In the data rows, 50 means zero.
Here are some numbered points:
array([56, 47, 10, 00, 43, 39, 64, 86, 45, 24, 37, 82, 49, 28, 42, 00, 00, 19,
       99, 00, 99, 82, 31, 42]) 0
array([43, 50, 65, 82, 49, 62, 38, 34, 44, 62, 60, 22, 48, 54, 56, 86, 87, 72,
       13, 69, 22, 27, 60, 58]) 1
array([61, 69, 53, 56, 59, 69, 46, 55, 64, 52, 66, 55, 64, 61, 59, 49, 49, 64,
       31, 61, 40, 51, 56, 75]) 2
array([40, 39, 72, 88, 49, 48, 35, 33, 41, 69, 52, 12, 45, 59, 54, 99, 88, 66,
       16, 65, 27, 27, 60, 40]) 3
array([68, 61, 35, 23, 64, 59, 79, 64, 77, 40, 45, 87, 62, 53, 46, 03, 13, 42,
       70, 26, 60, 79, 47, 70]) 4
array([44, 53, 63, 77, 49, 54, 39, 28, 41, 59, 57, 26, 46, 53, 47, 80, 93, 67,
       08, 89, 23, 27, 57, 58]) 5
array([34, 34, 74, 79, 53, 44, 43, 32, 39, 71, 50, 18, 43, 57, 50, 99, 99, 62,
       13, 70, 24, 20, 57, 38]) 6
array([53, 39, 10, 00, 37, 35, 59, 80, 42, 16, 28, 87, 44, 24, 38, 00, 00, 16,
       99, 00, 99, 88, 26, 36]) 7
array([33, 36, 78, 86, 45, 42, 41, 28, 45, 68, 49, 17, 45, 63, 47, 96, 99, 55,
       15, 77, 22, 22, 54, 36]) 8
array([33, 39, 69, 82, 52, 54, 44, 31, 41, 70, 56, 17, 44, 56, 52, 99, 89, 70,
       15, 62, 30, 28, 59, 43]) 9
array([55, 58, 66, 69, 57, 63, 47, 39, 52, 57, 60, 43, 58, 65, 53, 60, 65, 61,
       26, 79, 32, 39, 55, 61]) 10
array([29, 33, 75, 88, 47, 44, 37, 26, 43, 66, 46, 13, 43, 63, 50, 99, 99, 61,
       12, 76, 23, 21, 57, 36]) 11
array([56, 60, 58, 56, 62, 53, 54, 50, 65, 54, 57, 61, 67, 68, 55, 39, 42, 45,
       44, 71, 50, 52, 58, 55]) 12
array([59, 57, 63, 69, 56, 62, 43, 35, 58, 56, 64, 40, 55, 62, 54, 60, 69, 65,
       26, 88, 26, 37, 59, 62]) 13
array([82, 71, 34, 32, 59, 72, 61, 61, 69, 41, 59, 76, 65, 52, 53, 18, 22, 63,
       52, 46, 51, 71, 48, 80]) 14
array([55, 67, 57, 65, 53, 66, 48, 49, 57, 51, 66, 48, 59, 55, 61, 52, 58, 73,
       25, 73, 29, 43, 61, 76]) 15
array([50, 42, 10, 00, 39, 31, 63, 79, 44, 17, 27, 83, 41, 22, 36, 00, 00, 15,
       99, 00, 99, 87, 25, 37]) 16
array([54, 54, 65, 71, 57, 54, 45, 42, 56, 58, 58, 39, 58, 66, 49, 61, 70, 58,
       21, 83, 30, 37, 60, 57]) 17
array([38, 42, 68, 75, 56, 54, 42, 34, 39, 67, 53, 17, 43, 57, 54, 99, 93, 70,
       12, 65, 24, 27, 57, 43]) 18
array([53, 44, 05, 00, 35, 32, 63, 81, 41, 21, 32, 85, 46, 23, 42, 00, 00, 15,
       99, 00, 99, 87, 27, 34]) 19
array([40, 49, 69, 77, 53, 48, 50, 38, 48, 68, 59, 26, 51, 60, 55, 91, 78, 65,
       21, 69, 40, 28, 63, 46]) 20
array([52, 58, 59, 72, 45, 71, 39, 45, 47, 59, 67, 24, 47, 50, 65, 87, 66, 84,
       18, 55, 32, 34, 66, 60]) 21
array([58, 63, 59, 69, 55, 69, 42, 44, 50, 58, 64, 39, 61, 58, 61, 58, 66, 75,
       24, 66, 34, 43, 63, 68]) 22
array([59, 57, 50, 58, 54, 79, 49, 59, 48, 61, 74, 35, 49, 51, 70, 66, 44, 84,
       26, 47, 48, 49, 64, 69]) 23
array([58, 62, 63, 70, 50, 57, 46, 39, 60, 54, 57, 43, 58, 63, 53, 52, 69, 65,
       24, 93, 27, 37, 59, 64]) 24
array([28, 33, 81, 88, 45, 39, 36, 23, 36, 68, 42, 15, 43, 60, 40, 99, 99, 57,
       12, 79, 17, 20, 53, 34]) 25
array([51, 46, 10, 00, 45, 31, 67, 83, 43, 15, 28, 85, 38, 20, 37, 00, 00, 13,
       99, 00, 99, 86, 25, 38]) 26
array([33, 39, 76, 80, 48, 52, 39, 29, 42, 73, 51, 16, 43, 62, 50, 99, 99, 67,
       13, 65, 31, 23, 58, 39]) 27
array([36, 43, 69, 80, 51, 50, 43, 33, 44, 68, 52, 23, 43, 59, 52, 93, 91, 61,
       19, 72, 31, 27, 62, 46]) 28
array([51, 63, 65, 55, 64, 44, 65, 49, 72, 56, 58, 71, 69, 75, 49, 34, 38, 41,
       54, 78, 53, 56, 53, 49]) 29
array([49, 41, 06, 00, 38, 27, 63, 80, 39, 17, 32, 84, 39, 23, 40, 00, 00, 12,
       99, 00, 99, 84, 26, 32]) 30
array([44, 49, 68, 74, 50, 59, 42, 32, 46, 62, 58, 27, 49, 56, 48, 88, 90, 68,
       17, 77, 21, 24, 62, 49]) 31
array([31, 30, 79, 82, 51, 46, 31, 28, 42, 71, 45, 17, 44, 56, 47, 98, 99, 61,
       14, 70, 27, 23, 59, 33]) 32
array([62, 68, 50, 51, 59, 75, 52, 54, 64, 50, 66, 54, 58, 51, 55, 39, 45, 76,
       29, 52, 40, 55, 58, 83]) 33
array([47, 55, 63, 75, 51, 61, 39, 41, 46, 61, 62, 32, 52, 60, 55, 73, 82, 70,
       16, 78, 26, 34, 59, 54]) 34
array([64, 46, 10, 05, 49, 45, 67, 87, 48, 30, 43, 82, 47, 28, 51, 00, 00, 23,
       99, 01, 99, 84, 35, 45]) 35
array([44, 51, 71, 76, 49, 57, 38, 31, 52, 61, 54, 26, 51, 57, 47, 76, 86, 68,
       17, 89, 26, 30, 55, 53]) 36
array([72, 68, 50, 50, 63, 54, 54, 47, 70, 46, 59, 78, 74, 66, 48, 22, 38, 42,
       44, 83, 40, 56, 46, 67]) 37
array([35, 39, 74, 86, 46, 50, 41, 31, 41, 74, 57, 18, 48, 55, 55, 99, 93, 61,
       15, 64, 27, 20, 55, 38]) 38
array([54, 53, 71, 62, 66, 42, 58, 41, 58, 60, 58, 52, 63, 73, 56, 48, 55, 40,
       40, 80, 47, 50, 55, 47]) 39
array([50, 43, 08, 00, 37, 25, 62, 81, 43, 18, 28, 86, 40, 23, 42, 00, 00, 15,
       99, 00, 99, 81, 27, 40]) 40
array([32, 33, 71, 84, 46, 47, 38, 23, 40, 73, 48, 12, 42, 58, 50, 99, 99, 62,
       13, 65, 25, 17, 56, 33]) 41
array([69, 71, 49, 51, 53, 70, 48, 50, 61, 49, 67, 58, 60, 57, 53, 35, 41, 73,
       37, 62, 36, 53, 56, 83]) 42
array([41, 49, 74, 73, 54, 53, 48, 37, 44, 68, 58, 29, 49, 57, 58, 87, 76, 64,
       20, 59, 37, 34, 63, 49]) 43
array([52, 44, 06, 00, 39, 31, 62, 81, 41, 20, 27, 89, 40, 23, 39, 00, 00, 13,
       99, 00, 99, 90, 21, 36]) 44
array([35, 40, 72, 79, 54, 50, 42, 38, 44, 74, 56, 23, 44, 57, 53, 99, 90, 65,
       18, 65, 33, 29, 61, 41]) 45
array([52, 54, 63, 70, 56, 58, 41, 35, 52, 59, 60, 30, 54, 63, 55, 72, 74, 70,
       21, 78, 29, 37, 57, 53]) 46
array([75, 73, 44, 42, 60, 68, 58, 63, 68, 44, 64, 63, 63, 50, 59, 27, 29, 64,
       45, 44, 48, 60, 55, 79]) 47
array([63, 47, 11, 00, 46, 39, 65, 80, 52, 19, 35, 93, 47, 26, 48, 00, 00, 17,
       99, 00, 91, 85, 29, 41]) 48
array([66, 69, 51, 58, 61, 73, 51, 44, 59, 56, 67, 44, 52, 54, 61, 47, 46, 69,
       28, 68, 32, 51, 55, 76]) 49
array([58, 68, 64, 58, 64, 52, 54, 41, 70, 51, 57, 64, 60, 67, 48, 41, 56, 53,
       34, 87, 29, 48, 56, 64]) 50
array([63, 69, 52, 56, 56, 72, 46, 54, 54, 60, 71, 42, 51, 53, 69, 57, 49, 71,
       29, 48, 45, 47, 67, 70]) 51
array([43, 45, 67, 76, 50, 54, 46, 40, 42, 76, 53, 27, 49, 59, 52, 95, 77, 65,
       19, 66, 31, 31, 59, 49]) 52
array([45, 50, 73, 82, 51, 59, 43, 36, 44, 66, 57, 28, 49, 59, 58, 82, 79, 66,
       16, 75, 30, 36, 62, 52]) 53
array([59, 48, 15, 03, 46, 40, 63, 83, 53, 25, 35, 92, 49, 34, 49, 00, 00, 23,
       99, 00, 91, 85, 32, 41]) 54
Which three points above are nearest to each new point? Their numbers follow each, nearest first.
array([38, 43, 75, 82, 48, 51, 41, 32, 43, 72, 54, 22, 53, 61, 50, 89, 86, 60,
       18, 72, 37, 26, 58, 45]) 28 45 20
array([76, 76, 43, 34, 62, 58, 62, 58, 72, 38, 57, 85, 64, 50, 48, 11, 16, 48,
       54, 48, 50, 71, 48, 83]) 14 47 4
array([48, 49, 73, 65, 61, 46, 48, 39, 65, 62, 50, 52, 63, 74, 46, 53, 63, 48,
       35, 92, 39, 43, 54, 46]) 39 17 50
array([42, 50, 71, 80, 52, 51, 41, 28, 42, 61, 56, 22, 46, 60, 46, 81, 94, 63,
       17, 81, 24, 27, 61, 49]) 31 5 36
array([56, 64, 60, 71, 53, 60, 39, 35, 55, 57, 66, 41, 50, 52, 56, 60, 72, 70,
       20, 84, 23, 38, 64, 73]) 13 24 10
array([40, 44, 73, 86, 51, 50, 42, 35, 46, 68, 53, 26, 51, 63, 55, 93, 90, 56,
       19, 73, 30, 26, 61, 43]) 28 45 38
array([56, 58, 58, 67, 52, 61, 41, 44, 54, 58, 64, 35, 56, 62, 53, 68, 67, 72,
       24, 71, 33, 43, 65, 62]) 22 46 10
array([67, 75, 54, 55, 54, 60, 44, 39, 70, 44, 63, 66, 67, 64, 48, 25, 50, 57,
       31, 93, 25, 48, 55, 71]) 50 37 42
array([84, 76, 30, 27, 49, 76, 57, 72, 55, 45, 67, 67, 60, 47, 61, 23, 14, 67,
       49, 30, 57, 71, 52, 81]) 14 47 4
array([37, 47, 76, 80, 46, 48, 44, 28, 42, 68, 53, 21, 45, 58, 50, 95, 98, 63,
       16, 78, 23, 25, 63, 45]) 28 6 8
array([43, 44, 65, 71, 48, 67, 46, 47, 41, 72, 56, 23, 47, 58, 58, 95, 74, 78,
       22, 46, 46, 33, 65, 42]) 43 52 20
array([54, 55, 61, 65, 50, 72, 45, 42, 50, 64, 58, 32, 52, 62, 57, 79, 67, 78,
       23, 60, 38, 37, 62, 60]) 21 22 46
array([54, 62, 59, 74, 54, 68, 39, 42, 48, 60, 64, 32, 51, 53, 58, 71, 75, 75,
       17, 73, 26, 36, 60, 60]) 34 46 22
array([45, 59, 70, 67, 64, 46, 51, 34, 65, 64, 53, 55, 64, 69, 55, 45, 66, 45,
       34, 93, 39, 44, 56, 49]) 39 50 17
array([55, 67, 60, 59, 67, 49, 55, 45, 65, 56, 61, 59, 60, 71, 55, 42, 49, 45,
       42, 75, 41, 53, 57, 59]) 12 50 39
array([36, 41, 72, 79, 51, 49, 41, 31, 42, 67, 47, 22, 42, 61, 51, 96, 90, 60,
       17, 70, 29, 28, 64, 41]) 28 45 3
array([77, 75, 38, 34, 55, 62, 50, 58, 68, 47, 65, 82, 66, 53, 56, 22, 22, 45,
       50, 54, 51, 66, 53, 77]) 14 47 37
array([67, 73, 26, 16, 64, 51, 66, 66, 71, 30, 52, 99, 57, 47, 50, 00, 03, 30,
       75, 26, 59, 80, 42, 67]) 4 14 54
array([55, 59, 58, 66, 51, 68, 50, 40, 57, 56, 64, 40, 58, 58, 53, 61, 66, 69,
       28, 70, 35, 46, 59, 65]) 22 10 15
array([30, 33, 78, 88, 43, 46, 36, 26, 40, 65, 48, 12, 42, 56, 46, 99, 99, 64,
       13, 79, 24, 20, 60, 40]) 11 8 32
array([76, 59, 36, 17, 60, 59, 78, 67, 73, 33, 48, 89, 64, 54, 48, 06, 16, 49,
       68, 27, 55, 72, 41, 74]) 4 14 47
array([53, 55, 71, 62, 65, 49, 58, 41, 64, 60, 57, 56, 64, 67, 56, 45, 56, 45,
       38, 81, 41, 46, 58, 51]) 39 12 50
array([49, 56, 61, 73, 46, 68, 35, 36, 51, 58, 65, 33, 47, 58, 55, 69, 79, 73,
       17, 81, 18, 34, 60, 71]) 34 46 13
array([70, 74, 49, 53, 59, 65, 51, 39, 67, 51, 58, 58, 64, 62, 51, 33, 47, 63,
       30, 78, 30, 49, 53, 77]) 42 49 2
array([54, 61, 59, 67, 50, 71, 41, 43, 53, 58, 70, 31, 54, 57, 60, 70, 63, 80,
       21, 68, 30, 38, 60, 76]) 22 15 21
array([70, 69, 44, 25, 65, 47, 76, 55, 81, 34, 47, 94, 63, 56, 47, 09, 18, 37,
       68, 41, 54, 71, 49, 67]) 4 14 47
array([48, 52, 64, 73, 49, 62, 43, 38, 50, 63, 60, 31, 50, 60, 51, 79, 78, 73,
       18, 74, 26, 34, 57, 58]) 34 46 53
array([63, 61, 31, 25, 55, 54, 63, 78, 51, 46, 57, 81, 56, 49, 63, 16, 05, 39,
       74, 21, 84, 77, 51, 57]) 4 35 54
array([37, 41, 76, 82, 55, 50, 43, 28, 42, 73, 53, 21, 51, 61, 49, 95, 91, 61,
       16, 73, 24, 27, 62, 44]) 28 45 6
array([41, 48, 71, 82, 50, 51, 40, 33, 45, 66, 54, 21, 45, 53, 53, 96, 90, 64,
       19, 74, 25, 29, 62, 48]) 28 31 45
array([51, 59, 65, 65, 54, 62, 49, 47, 55, 55, 66, 36, 52, 55, 56, 65, 65, 74,
       23, 67, 30, 40, 64, 71]) 22 15 10
array([42, 48, 68, 79, 50, 57, 36, 31, 42, 63, 52, 21, 48, 56, 53, 89, 93, 67,
       14, 81, 23, 24, 57, 50]) 31 1 5
array([70, 70, 39, 24, 64, 52, 70, 60, 80, 34, 51, 99, 66, 58, 46, 05, 15, 38,
       69, 39, 51, 69, 46, 71]) 4 14 47
array([47, 54, 72, 71, 62, 47, 51, 36, 62, 60, 57, 53, 64, 66, 52, 51, 64, 48,
       30, 85, 37, 42, 57, 51]) 39 17 10
array([60, 67, 51, 50, 61, 66, 56, 60, 59, 58, 69, 49, 58, 61, 66, 50, 39, 66,
       35, 44, 55, 56, 64, 68]) 51 2 33
